In the data rows, the value 500 means zero.
A hidden rule labels the rows of this table. It goes by one to three of the table's principal directions, not those with the most spread.
c(529, 512, 570, 576, 560, 503, 338, 454, 293, 549, 408, 451, 447, 552, 337, 382, 354, 324, 505,
  418, 605, 443, 512, 435, 486, 517, 571, 399, 488, 501, 470, 585, 498, 639, 427, 442, 556, 421,
  557, 401, 421, 480, 249, 422, 537, 305, 517, 454) 4
c(489, 552, 650, 406, 458, 620, 553, 485, 532, 447, 562, 504, 573, 483, 339, 582, 728, 407, 228,
  450, 324, 500, 477, 463, 524, 353, 553, 443, 435, 617, 413, 473, 475, 526, 406, 382, 214, 559,
  567, 571, 336, 568, 693, 284, 483, 328, 590, 327) 5
c(439, 430, 505, 473, 491, 585, 458, 581, 380, 753, 300, 546, 419, 598, 470, 425, 341, 439, 597,
  637, 425, 540, 556, 601, 544, 639, 524, 454, 565, 559, 450, 687, 497, 657, 507, 532, 438, 237,
  685, 385, 159, 450, 316, 532, 660, 490, 582, 467) 5
c(493, 483, 579, 531, 501, 534, 456, 543, 470, 609, 427, 521, 366, 427, 579, 507, 331, 447, 569,
  735, 556, 512, 447, 520, 552, 670, 573, 694, 713, 400, 374, 511, 526, 661, 532, 556, 603, 421,
  620, 311, 569, 585, 310, 644, 512, 515, 252, 480) 5
c(397, 563, 357, 541, 495, 528, 523, 540, 662, 575, 466, 457, 621, 493, 508, 373, 632, 582, 615,
  639, 525, 852, 526, 479, 404, 478, 534, 508, 442, 499, 597, 512, 432, 516, 494, 522, 302, 385,
  681, 450, 286, 488, 642, 509, 613, 470, 595, 517) 3
c(543, 459, 714, 471, 478, 328, 382, 664, 468, 572, 464, 705, 449, 321, 440, 857, 515, 556, 337,
  545, 651, 520, 521, 610, 587, 442, 439, 440, 646, 395, 453, 455, 655, 575, 535, 520, 510, 437,
  626, 501, 333, 608, 355, 489, 521, 481, 246, 542) 2
c(405, 481, 445, 605, 619, 534, 496, 575, 340, 488, 422, 486, 534, 486, 469, 526, 427, 497, 494,
  305, 551, 506, 579, 470, 473, 409, 456, 418, 398, 445, 565, 369, 549, 455, 666, 501, 564, 477,
  502, 551, 343, 462, 561, 382, 481, 433, 575, 477) 2
c(368, 509, 486, 558, 701, 845, 450, 333, 414, 442, 439, 200, 572, 567, 366, 291, 425, 073, 533,
  274, 479, 479, 609, 261, 418, 484, 720, 556, 440, 585, 547, 338, 241, 574, 554, 366, 596, 471,
  601, 312, 512, 387, 439, 370, 275, 218, 618, 290) 3
c(700, 485, 634, 521, 555, 325, 460, 504, 514, 353, 630, 537, 430, 325, 451, 733, 566, 509, 460,
  264, 614, 408, 443, 446, 565, 559, 485, 681, 624, 431, 493, 389, 521, 391, 567, 427, 823, 666,
  384, 553, 829, 687, 472, 592, 248, 514, 329, 532) 3
c(688, 716, 510, 517, 478, 222, 318, 406, 696, 458, 736, 433, 446, 384, 348, 588, 748, 563, 419,
  445, 612, 596, 436, 333, 443, 474, 601, 550, 343, 311, 624, 450, 557, 526, 425, 389, 534, 796,
  452, 546, 656, 544, 652, 518, 242, 484, 421, 555) 5
c(629, 573, 618, 493, 493, 257, 403, 348, 534, 332, 783, 435, 433, 353, 281, 559, 772, 538, 413,
  386, 381, 512, 413, 363, 565, 503, 500, 550, 360, 623, 557, 562, 447, 464, 537, 314, 498, 676,
  447, 646, 703, 652, 736, 600, 408, 605, 418, 552) 4
c(567, 558, 421, 564, 471, 528, 294, 325, 509, 633, 392, 300, 373, 675, 372, 328, 557, 313, 593,
  404, 443, 591, 463, 379, 456, 670, 651, 572, 440, 514, 434, 681, 313, 709, 424, 347, 367, 438,
  581, 323, 535, 367, 357, 509, 460, 299, 618, 426) 3
c(432, 459, 323, 646, 522, 684, 486, 414, 457, 527, 327, 372, 487, 659, 625, 148, 294, 325, 657,
  495, 550, 497, 505, 444, 388, 563, 547, 572, 568, 456, 429, 459, 350, 529, 459, 487, 559, 390,
  420, 309, 651, 397, 319, 486, 476, 326, 593, 402) 5
c(573, 576, 419, 590, 447, 215, 430, 534, 622, 426, 614, 624, 458, 473, 506, 674, 613, 737, 435,
  346, 514, 516, 499, 490, 455, 413, 327, 413, 363, 338, 604, 448, 665, 321, 611, 470, 606, 684,
  200, 742, 608, 545, 710, 508, 352, 675, 461, 656) 5
c(440, 476, 529, 591, 526, 406, 397, 462, 446, 451, 563, 466, 444, 458, 539, 584, 501, 482, 556,
  456, 518, 455, 586, 506, 485, 459, 456, 454, 446, 529, 557, 467, 517, 488, 665, 544, 556, 512,
  472, 533, 577, 437, 500, 532, 497, 631, 391, 581) 4
c(525, 485, 530, 454, 485, 380, 487, 357, 561, 423, 663, 452, 553, 513, 560, 511, 651, 523, 452,
  605, 408, 510, 552, 490, 515, 490, 473, 516, 556, 599, 575, 537, 488, 559, 482, 578, 456, 538,
  432, 522, 696, 537, 504, 593, 641, 695, 494, 628) 3
c(543, 532, 410, 471, 519, 498, 492, 400, 559, 386, 492, 474, 524, 679, 586, 628, 703, 439, 391,
  194, 329, 447, 377, 373, 540, 591, 449, 531, 490, 550, 300, 610, 377, 384, 436, 476, 529, 523,
  361, 615, 816, 467, 540, 331, 390, 467, 515, 323) 0
c(490, 309, 365, 630, 573, 283, 552, 589, 391, 406, 535, 619, 483, 371, 556, 621, 568, 726, 566,
  225, 417, 653, 496, 549, 560, 508, 221, 550, 492, 573, 490, 496, 515, 296, 785, 489, 675, 393,
  460, 676, 642, 611, 711, 571, 588, 669, 463, 518) 2
c(666, 620, 420, 432, 410, 553, 545, 335, 718, 361, 588, 419, 514, 628, 462, 406, 643, 514, 544,
  322, 451, 426, 355, 360, 455, 613, 590, 656, 390, 532, 411, 577, 394, 438, 324, 394, 536, 773,
  298, 526, 902, 420, 597, 562, 317, 501, 550, 479) 1
c(665, 495, 634, 353, 411, 367, 551, 485, 520, 573, 629, 588, 509, 379, 307, 561, 715, 616, 350,
  585, 275, 524, 488, 531, 573, 494, 444, 459, 406, 575, 547, 622, 601, 533, 431, 388, 368, 517,
  549, 635, 259, 666, 737, 525, 541, 600, 636, 486) 0
c(595, 331, 591, 466, 461, 307, 558, 666, 384, 704, 459, 798, 410, 332, 409, 620, 541, 717, 515,
  522, 318, 606, 500, 645, 597, 674, 302, 490, 483, 568, 470, 633, 713, 458, 695, 538, 608, 289,
  580, 652, 213, 672, 665, 605, 645, 714, 544, 502) 4
c(578, 602, 467, 611, 503, 419, 399, 541, 637, 565, 499, 521, 503, 395, 501, 566, 549, 515, 421,
  513, 739, 677, 484, 437, 380, 446, 577, 538, 487, 169, 513, 312, 638, 533, 453, 526, 533, 615,
  533, 426, 550, 484, 493, 392, 345, 304, 394, 473) 3
c(360, 401, 290, 582, 325, 842, 546, 227, 486, 596, 240, 308, 503, 835, 694, 000, 250, 274, 626,
  778, 385, 474, 428, 513, 366, 567, 588, 501, 598, 558, 279, 626, 270, 753, 296, 513, 202, 290,
  431, 198, 686, 284, 243, 508, 759, 266, 630, 434) 4
c(630, 644, 742, 296, 383, 597, 430, 485, 455, 710, 461, 560, 426, 644, 302, 650, 419, 401, 376,
  625, 413, 196, 568, 565, 538, 561, 672, 347, 427, 467, 464, 700, 725, 772, 316, 513, 428, 618,
  512, 496, 154, 383, 329, 430, 466, 550, 556, 555) 1
c(392, 348, 239, 847, 564, 402, 487, 759, 417, 536, 281, 653, 409, 371, 737, 434, 201, 715, 758,
  435, 831, 770, 466, 617, 395, 514, 274, 594, 640, 234, 468, 298, 602, 321, 783, 610, 732, 299,
  474, 426, 623, 502, 411, 560, 569, 414, 307, 539) 4
c(558, 492, 429, 484, 497, 474, 437, 495, 447, 701, 374, 547, 378, 609, 312, 421, 441, 522, 649,
  386, 403, 604, 415, 463, 544, 799, 558, 520, 390, 563, 432, 777, 484, 588, 537, 433, 606, 385,
  593, 500, 381, 448, 474, 613, 530, 514, 579, 513) 3
c(454, 368, 492, 617, 503, 489, 593, 604, 525, 550, 502, 529, 570, 234, 717, 442, 361, 599, 554,
  840, 691, 653, 648, 631, 388, 317, 407, 596, 704, 281, 662, 171, 644, 530, 611, 650, 527, 432,
  558, 333, 428, 637, 496, 591, 583, 506, 443, 569) 3
c(474, 378, 521, 498, 391, 652, 636, 575, 517, 645, 320, 630, 445, 487, 672, 355, 300, 535, 614,
  781, 547, 503, 431, 630, 506, 671, 539, 681, 671, 467, 300, 487, 537, 596, 472, 637, 506, 408,
  559, 316, 556, 509, 368, 667, 645, 503, 414, 484) 2
c(431, 442, 421, 472, 470, 478, 497, 504, 462, 611, 446, 504, 529, 505, 476, 289, 388, 576, 630,
  778, 484, 682, 509, 552, 504, 521, 461, 465, 575, 590, 564, 670, 457, 667, 439, 516, 392, 289,
  666, 371, 305, 556, 412, 656, 790, 553, 535, 572) 5
c(456, 530, 649, 606, 587, 362, 342, 420, 345, 432, 603, 414, 521, 353, 319, 704, 642, 373, 307,
  361, 522, 549, 568, 402, 509, 328, 554, 407, 464, 479, 552, 376, 520, 656, 647, 417, 462, 515,
  613, 535, 406, 616, 565, 362, 472, 374, 391, 518) 3
c(448, 456, 566, 580, 483, 507, 459, 330, 498, 180, 586, 418, 538, 628, 602, 523, 654, 359, 423,
  201, 505, 268, 552, 471, 479, 370, 466, 504, 515, 727, 433, 366, 321, 387, 549, 490, 445, 660,
  200, 563, 978, 399, 441, 455, 494, 514, 491, 552) 1
c(409, 450, 389, 684, 507, 400, 486, 604, 483, 479, 497, 572, 411, 392, 600, 300, 401, 614, 707,
  559, 682, 662, 425, 550, 407, 530, 410, 546, 510, 490, 554, 369, 511, 355, 685, 585, 567, 407,
  461, 478, 624, 506, 537, 586, 571, 484, 427, 539) 4
c(409, 386, 388, 598, 689, 378, 530, 553, 374, 242, 630, 478, 610, 403, 457, 638, 679, 543, 446,
  024, 419, 598, 570, 447, 522, 284, 264, 400, 422, 679, 627, 374, 380, 186, 750, 397, 607, 432,
  451, 742, 550, 588, 767, 332, 444, 496, 599, 409) 0
c(645, 618, 379, 590, 559, 216, 461, 456, 600, 332, 712, 491, 531, 357, 319, 513, 856, 624, 412,
  162, 490, 725, 335, 307, 502, 513, 476, 594, 332, 453, 522, 441, 430, 307, 541, 275, 596, 643,
  448, 711, 715, 655, 875, 451, 283, 439, 494, 442) 5
c(599, 341, 493, 629, 301, 317, 566, 631, 474, 620, 397, 836, 351, 439, 724, 474, 425, 691, 528,
  587, 574, 465, 389, 735, 468, 627, 345, 594, 659, 387, 265, 415, 706, 449, 595, 658, 593, 427,
  310, 526, 701, 561, 468, 566, 604, 549, 406, 531) 5
c(379, 330, 193, 787, 520, 390, 513, 529, 440, 387, 355, 563, 485, 503, 724, 420, 436, 629, 648,
  204, 583, 643, 421, 507, 417, 490, 249, 522, 497, 430, 405, 351, 409, 264, 773, 503, 649, 348,
  308, 573, 816, 457, 596, 492, 507, 452, 436, 486) 5
c(365, 476, 512, 376, 501, 636, 530, 349, 443, 458, 535, 369, 595, 640, 460, 316, 489, 313, 438,
  601, 329, 381, 570, 472, 534, 402, 572, 373, 500, 751, 544, 582, 296, 612, 388, 444, 345, 427,
  531, 455, 394, 471, 458, 485, 601, 504, 645, 478) 5
c(612, 466, 618, 354, 526, 508, 557, 514, 442, 546, 425, 539, 561, 590, 450, 704, 641, 448, 400,
  344, 301, 379, 536, 522, 649, 603, 481, 473, 546, 614, 425, 693, 454, 458, 416, 452, 523, 406,
  530, 624, 309, 605, 464, 442, 474, 562, 663, 440) 3
c(504, 561, 763, 439, 600, 577, 240, 555, 434, 652, 479, 445, 313, 461, 421, 684, 339, 226, 530,
  668, 616, 419, 604, 495, 570, 638, 688, 593, 719, 479, 468, 578, 534, 770, 487, 559, 606, 423,
  780, 225, 417, 438, 058, 535, 438, 483, 204, 432) 0
c(498, 688, 546, 312, 391, 785, 734, 389, 773, 373, 604, 482, 645, 724, 581, 526, 667, 418, 221,
  504, 230, 210, 478, 416, 438, 384, 596, 429, 349, 489, 453, 402, 539, 325, 294, 519, 364, 846,
  126, 711, 584, 458, 785, 265, 224, 528, 718, 406) 0
c(460, 589, 447, 577, 491, 567, 493, 574, 602, 588, 466, 480, 506, 442, 550, 341, 362, 544, 612,
  759, 719, 640, 538, 511, 382, 477, 603, 583, 534, 303, 594, 359, 592, 594, 470, 580, 482, 554,
  564, 328, 425, 465, 442, 575, 512, 449, 448, 574) 2
c(616, 508, 561, 428, 466, 351, 488, 618, 507, 557, 476, 627, 446, 405, 462, 745, 537, 640, 486,
  468, 519, 462, 446, 571, 616, 574, 436, 502, 514, 418, 462, 593, 570, 439, 501, 437, 574, 480,
  558, 604, 367, 570, 515, 563, 418, 602, 383, 540) 5
c(459, 421, 525, 315, 409, 637, 706, 584, 598, 604, 445, 615, 644, 555, 599, 723, 542, 618, 361,
  663, 243, 503, 608, 645, 535, 377, 381, 390, 557, 523, 491, 596, 619, 512, 434, 597, 330, 437,
  526, 591, 174, 571, 630, 423, 614, 631, 647, 485) 3
c(388, 348, 421, 521, 482, 583, 653, 530, 430, 442, 402, 569, 511, 533, 643, 365, 352, 574, 635,
  505, 481, 459, 429, 569, 527, 558, 399, 520, 524, 639, 413, 517, 423, 376, 577, 580, 554, 404,
  434, 519, 629, 495, 510, 609, 643, 564, 506, 514) 3
c(535, 435, 583, 508, 565, 545, 488, 514, 414, 538, 460, 482, 461, 423, 473, 531, 417, 419, 553,
  463, 595, 471, 528, 503, 539, 594, 587, 622, 572, 490, 462, 446, 496, 583, 550, 521, 636, 492,
  626, 383, 548, 489, 371, 574, 483, 463, 421, 488) 1
c(480, 512, 413, 602, 400, 551, 406, 408, 573, 451, 437, 447, 405, 638, 712, 345, 283, 386, 642,
  582, 738, 349, 447, 547, 389, 533, 567, 556, 663, 403, 408, 417, 426, 553, 425, 577, 568, 544,
  315, 309, 919, 298, 163, 562, 451, 418, 312, 582) 0
c(494, 451, 529, 302, 593, 682, 581, 569, 394, 636, 378, 483, 581, 583, 341, 461, 440, 385, 490,
  490, 356, 514, 542, 514, 616, 582, 557, 445, 559, 664, 515, 695, 390, 560, 373, 419, 480, 281,
  742, 456, 093, 541, 400, 456, 563, 421, 716, 370) 5
c(518, 434, 450, 425, 535, 505, 721, 680, 380, 524, 490, 609, 603, 435, 525, 718, 530, 717, 426,
  397, 336, 453, 556, 646, 575, 388, 305, 350, 396, 466, 563, 509, 679, 294, 594, 520, 480, 435,
  529, 774, 135, 536, 775, 339, 541, 623, 670, 477) 3
c(459, 507, 503, 540, 376, 465, 482, 295, 549, 433, 575, 405, 545, 539, 510, 385, 606, 462, 427,
  623, 451, 517, 484, 475, 441, 394, 566, 490, 499, 563, 472, 475, 420, 686, 450, 479, 282, 574,
  435, 443, 654, 520, 549, 544, 627, 463, 501, 605) 1
c(514, 573, 351, 500, 519, 518, 584, 544, 605, 544, 494, 491, 594, 554, 541, 475, 553, 645, 523,
  547, 451, 670, 512, 484, 455, 506, 466, 509, 449, 391, 567, 544, 583, 457, 458, 545, 456, 512,
  498, 557, 405, 503, 630, 467, 552, 561, 618, 528) 1
c(575, 619, 742, 274, 485, 329, 531, 541, 674, 348, 851, 523, 585, 332, 319, 849, 893, 586, 294,
  467, 423, 433, 585, 550, 596, 305, 529, 411, 416, 675, 750, 430, 517, 361, 506, 419, 357, 723,
  520, 755, 317, 612, 785, 490, 362, 693, 535, 637) 4
c(406, 415, 332, 829, 541, 391, 346, 385, 435, 363, 485, 443, 408, 450, 631, 378, 399, 463, 553,
  302, 680, 545, 494, 407, 357, 433, 396, 538, 458, 337, 476, 215, 482, 447, 759, 498, 657, 537,
  274, 446, 973, 376, 486, 503, 432, 414, 302, 535) 2
c(489, 517, 327, 424, 424, 696, 641, 439, 582, 487, 410, 450, 569, 788, 607, 385, 516, 524, 526,
  439, 277, 423, 465, 518, 484, 534, 450, 448, 422, 586, 401, 691, 421, 401, 345, 493, 341, 494,
  355, 581, 536, 349, 554, 405, 557, 531, 728, 435) 2
c(561, 588, 421, 458, 429, 659, 556, 260, 727, 410, 592, 359, 587, 679, 494, 246, 699, 369, 419,
  469, 315, 514, 455, 339, 385, 514, 597, 574, 406, 572, 454, 507, 369, 482, 300, 432, 360, 661,
  306, 483, 791, 432, 633, 425, 409, 413, 705, 387) 0
c(568, 609, 567, 316, 467, 502, 662, 592, 604, 503, 659, 517, 645, 389, 424, 593, 717, 652, 392,
  672, 343, 533, 550, 557, 537, 355, 476, 437, 410, 524, 653, 528, 595, 424, 386, 453, 290, 559,
  608, 660, 106, 620, 807, 426, 499, 628, 666, 483) 5
c(407, 452, 461, 339, 380, 734, 797, 571, 549, 445, 423, 596, 571, 634, 654, 518, 382, 653, 513,
  612, 351, 321, 403, 642, 568, 485, 430, 438, 473, 617, 370, 616, 512, 353, 408, 590, 369, 542,
  401, 629, 475, 438, 605, 515, 625, 626, 548, 525) 3
c(518, 480, 663, 438, 506, 576, 368, 314, 372, 537, 438, 382, 452, 633, 339, 467, 506, 223, 434,
  397, 414, 335, 534, 399, 553, 575, 665, 483, 493, 675, 414, 627, 352, 748, 421, 426, 465, 504,
  545, 372, 508, 474, 291, 508, 504, 379, 579, 452) 1
Here are more rows. What is the label of each one?
c(599, 528, 556, 593, 437, 390, 490, 634, 616, 535, 482, 636, 488, 267, 482, 715, 605, 627, 383,
  445, 665, 593, 495, 537, 432, 394, 458, 553, 477, 204, 510, 216, 675, 432, 602, 441, 510, 611,
  467, 547, 411, 580, 675, 440, 282, 385, 396, 498) -> 1
c(685, 540, 546, 305, 413, 510, 629, 655, 518, 659, 402, 664, 385, 537, 444, 667, 389, 727, 522,
  587, 355, 390, 355, 589, 670, 737, 461, 600, 535, 422, 375, 790, 657, 502, 384, 462, 580, 541,
  500, 586, 318, 620, 512, 646, 475, 661, 500, 517) -> 2
c(544, 436, 614, 459, 470, 493, 519, 573, 312, 632, 395, 625, 473, 519, 524, 697, 281, 516, 431,
  555, 506, 263, 597, 643, 560, 482, 464, 369, 570, 382, 457, 544, 733, 624, 511, 598, 630, 473,
  474, 532, 284, 505, 329, 468, 548, 592, 462, 593) -> 1
c(563, 525, 445, 589, 490, 363, 498, 373, 568, 329, 670, 410, 528, 459, 494, 333, 687, 571, 505,
  370, 568, 533, 492, 411, 399, 404, 490, 561, 351, 539, 643, 321, 457, 407, 540, 485, 452, 735,
  294, 546, 792, 506, 687, 549, 478, 483, 666, 577) -> 1
c(383, 422, 567, 573, 577, 399, 439, 660, 305, 543, 448, 606, 543, 370, 494, 726, 474, 487, 379,
  489, 543, 556, 609, 614, 559, 327, 384, 300, 581, 461, 502, 451, 583, 494, 625, 511, 480, 259,
  690, 578, 155, 575, 461, 322, 591, 466, 373, 470) -> 0
c(393, 404, 255, 768, 536, 344, 429, 412, 512, 276, 518, 433, 546, 489, 641, 299, 672, 533, 529,
  290, 521, 776, 414, 389, 418, 381, 305, 554, 514, 575, 415, 418, 259, 336, 582, 421, 412, 387,
  407, 505, 903, 562, 617, 442, 598, 359, 475, 382) -> 5
c(383, 428, 453, 611, 549, 567, 362, 625, 353, 638, 200, 593, 423, 651, 527, 523, 355, 426, 601,
  348, 536, 564, 537, 534, 505, 612, 424, 432, 547, 531, 344, 635, 476, 539, 588, 544, 517, 226,
  583, 421, 341, 381, 249, 413, 616, 409, 479, 395) -> 5
c(268, 377, 113, 786, 511, 710, 651, 419, 561, 301, 344, 391, 542, 622, 881, 071, 216, 506, 671,
  506, 654, 599, 357, 460, 338, 462, 394, 611, 592, 371, 395, 236, 310, 269, 578, 567, 549, 446,
  211, 389, 999, 375, 471, 529, 550, 319, 427, 490) -> 4
c(572, 527, 462, 680, 575, 306, 368, 442, 534, 288, 634, 427, 466, 402, 546, 602, 649, 529, 528,
  199, 660, 524, 510, 389, 441, 439, 439, 601, 434, 422, 542, 331, 479, 354, 632, 476, 650, 689,
  355, 550, 916, 474, 557, 496, 343, 509, 376, 525) -> 1
c(441, 544, 477, 504, 368, 682, 541, 586, 591, 614, 328, 585, 559, 590, 563, 472, 450, 476, 395,
  614, 586, 510, 514, 593, 378, 359, 541, 397, 510, 351, 409, 383, 592, 576, 375, 544, 251, 493,
  487, 420, 286, 377, 457, 297, 513, 265, 572, 422) -> 2
c(569, 523, 604, 392, 535, 648, 595, 620, 376, 645, 441, 504, 451, 488, 247, 578, 478, 548, 540,
  419, 352, 481, 536, 556, 591, 615, 582, 540, 381, 583, 532, 633, 597, 568, 566, 412, 444, 502,
  683, 552, 078, 499, 620, 516, 528, 517, 686, 495) -> 1
c(562, 586, 548, 380, 563, 641, 637, 283, 552, 339, 677, 239, 729, 521, 399, 484, 720, 369, 302,
  426, 295, 398, 617, 335, 488, 302, 615, 511, 408, 548, 665, 395, 404, 541, 372, 373, 400, 723,
  428, 558, 455, 617, 733, 400, 361, 467, 790, 475) -> 1
c(515, 416, 379, 455, 365, 535, 627, 378, 569, 442, 498, 466, 577, 652, 623, 462, 602, 589, 521,
  481, 345, 492, 456, 588, 476, 474, 413, 456, 491, 628, 435, 623, 428, 475, 427, 540, 296, 480,
  393, 564, 662, 407, 568, 495, 684, 544, 644, 563) -> 3
c(562, 638, 691, 241, 577, 613, 552, 338, 546, 376, 751, 339, 661, 567, 277, 600, 720, 305, 284,
  483, 181, 359, 600, 347, 596, 413, 637, 465, 491, 737, 596, 664, 408, 587, 297, 374, 467, 640,
  539, 589, 376, 666, 609, 415, 395, 607, 648, 430) -> 5
c(608, 575, 530, 475, 572, 261, 443, 475, 439, 452, 739, 442, 456, 385, 329, 581, 600, 614, 530,
  436, 477, 521, 524, 457, 563, 509, 519, 524, 411, 544, 686, 571, 561, 532, 579, 445, 620, 637,
  541, 607, 485, 607, 636, 619, 481, 683, 505, 647) -> 2
c(371, 515, 370, 670, 516, 474, 444, 361, 535, 199, 579, 368, 542, 514, 642, 434, 531, 486, 499,
  331, 686, 509, 400, 368, 395, 311, 466, 488, 420, 492, 453, 317, 364, 405, 531, 531, 449, 678,
  341, 483, 999, 389, 530, 430, 495, 358, 339, 498) -> 3
c(694, 479, 799, 218, 515, 454, 508, 482, 437, 598, 507, 588, 516, 457, 312, 718, 516, 438, 314,
  520, 387, 236, 575, 481, 672, 588, 547, 481, 560, 544, 564, 595, 585, 634, 383, 450, 664, 563,
  490, 527, 259, 691, 382, 611, 398, 632, 597, 534) -> 2
c(614, 451, 497, 398, 475, 577, 481, 508, 481, 835, 320, 535, 397, 506, 368, 263, 348, 457, 689,
  744, 487, 705, 383, 477, 549, 889, 670, 712, 620, 507, 368, 771, 467, 811, 355, 501, 573, 287,
  828, 204, 351, 552, 282, 727, 637, 412, 526, 406) -> 1
c(455, 544, 361, 418, 341, 543, 542, 348, 624, 535, 506, 449, 537, 720, 522, 395, 573, 548, 454,
  607, 269, 475, 471, 518, 482, 470, 493, 349, 349, 568, 469, 700, 437, 544, 362, 451, 234, 523,
  398, 587, 467, 357, 624, 487, 596, 588, 629, 568) -> 5
c(624, 409, 716, 415, 450, 336, 501, 513, 446, 581, 539, 601, 490, 323, 382, 591, 564, 561, 410,
  681, 469, 546, 509, 569, 614, 537, 492, 569, 660, 555, 511, 567, 556, 673, 465, 471, 487, 437,
  624, 454, 354, 782, 452, 682, 641, 560, 471, 591) -> 1
c(564, 456, 614, 493, 595, 439, 388, 622, 302, 680, 441, 528, 423, 399, 357, 687, 500, 513, 530,
  444, 509, 599, 591, 543, 558, 567, 494, 496, 485, 500, 520, 615, 647, 667, 597, 551, 498, 376,
  803, 434, 188, 499, 409, 454, 634, 485, 519, 435) -> 1
c(514, 537, 699, 527, 676, 504, 449, 706, 338, 526, 517, 564, 509, 321, 306, 891, 590, 376, 338,
  183, 559, 484, 627, 506, 551, 404, 561, 451, 493, 435, 529, 323, 633, 451, 691, 451, 646, 489,
  704, 610, 149, 574, 571, 223, 268, 356, 460, 363) -> 3
c(689, 473, 669, 323, 367, 394, 439, 402, 520, 703, 491, 559, 423, 535, 374, 562, 608, 490, 468,
  675, 339, 478, 463, 551, 608, 724, 581, 544, 571, 601, 409, 806, 521, 762, 344, 484, 418, 428,
  626, 435, 397, 575, 368, 660, 633, 600, 534, 556) -> 3
c(343, 498, 302, 608, 545, 618, 574, 521, 607, 355, 485, 459, 592, 550, 668, 414, 490, 510, 540,
  419, 554, 614, 469, 464, 400, 391, 424, 474, 478, 470, 493, 360, 409, 275, 544, 539, 474, 480,
  411, 540, 690, 398, 596, 376, 465, 419, 470, 431) -> 4
c(557, 535, 372, 567, 491, 498, 581, 265, 615, 190, 694, 304, 620, 504, 549, 399, 666, 514, 406,
  269, 492, 435, 458, 327, 384, 284, 477, 550, 344, 465, 574, 280, 401, 368, 459, 411, 477, 841,
  198, 577, 971, 493, 755, 441, 338, 411, 619, 501) -> 1
c(557, 596, 731, 264, 464, 679, 531, 526, 489, 658, 469, 486, 519, 596, 337, 554, 564, 360, 436,
  612, 415, 327, 587, 571, 566, 573, 717, 452, 472, 635, 527, 610, 528, 667, 350, 512, 316, 519,
  664, 462, 100, 411, 402, 451, 522, 496, 688, 494) -> 1
c(649, 516, 522, 507, 559, 478, 485, 367, 548, 368, 639, 388, 573, 487, 289, 460, 801, 430, 343,
  199, 338, 609, 515, 332, 485, 439, 501, 571, 391, 608, 524, 507, 406, 444, 425, 304, 436, 628,
  453, 568, 630, 604, 696, 395, 413, 365, 719, 361) -> 1
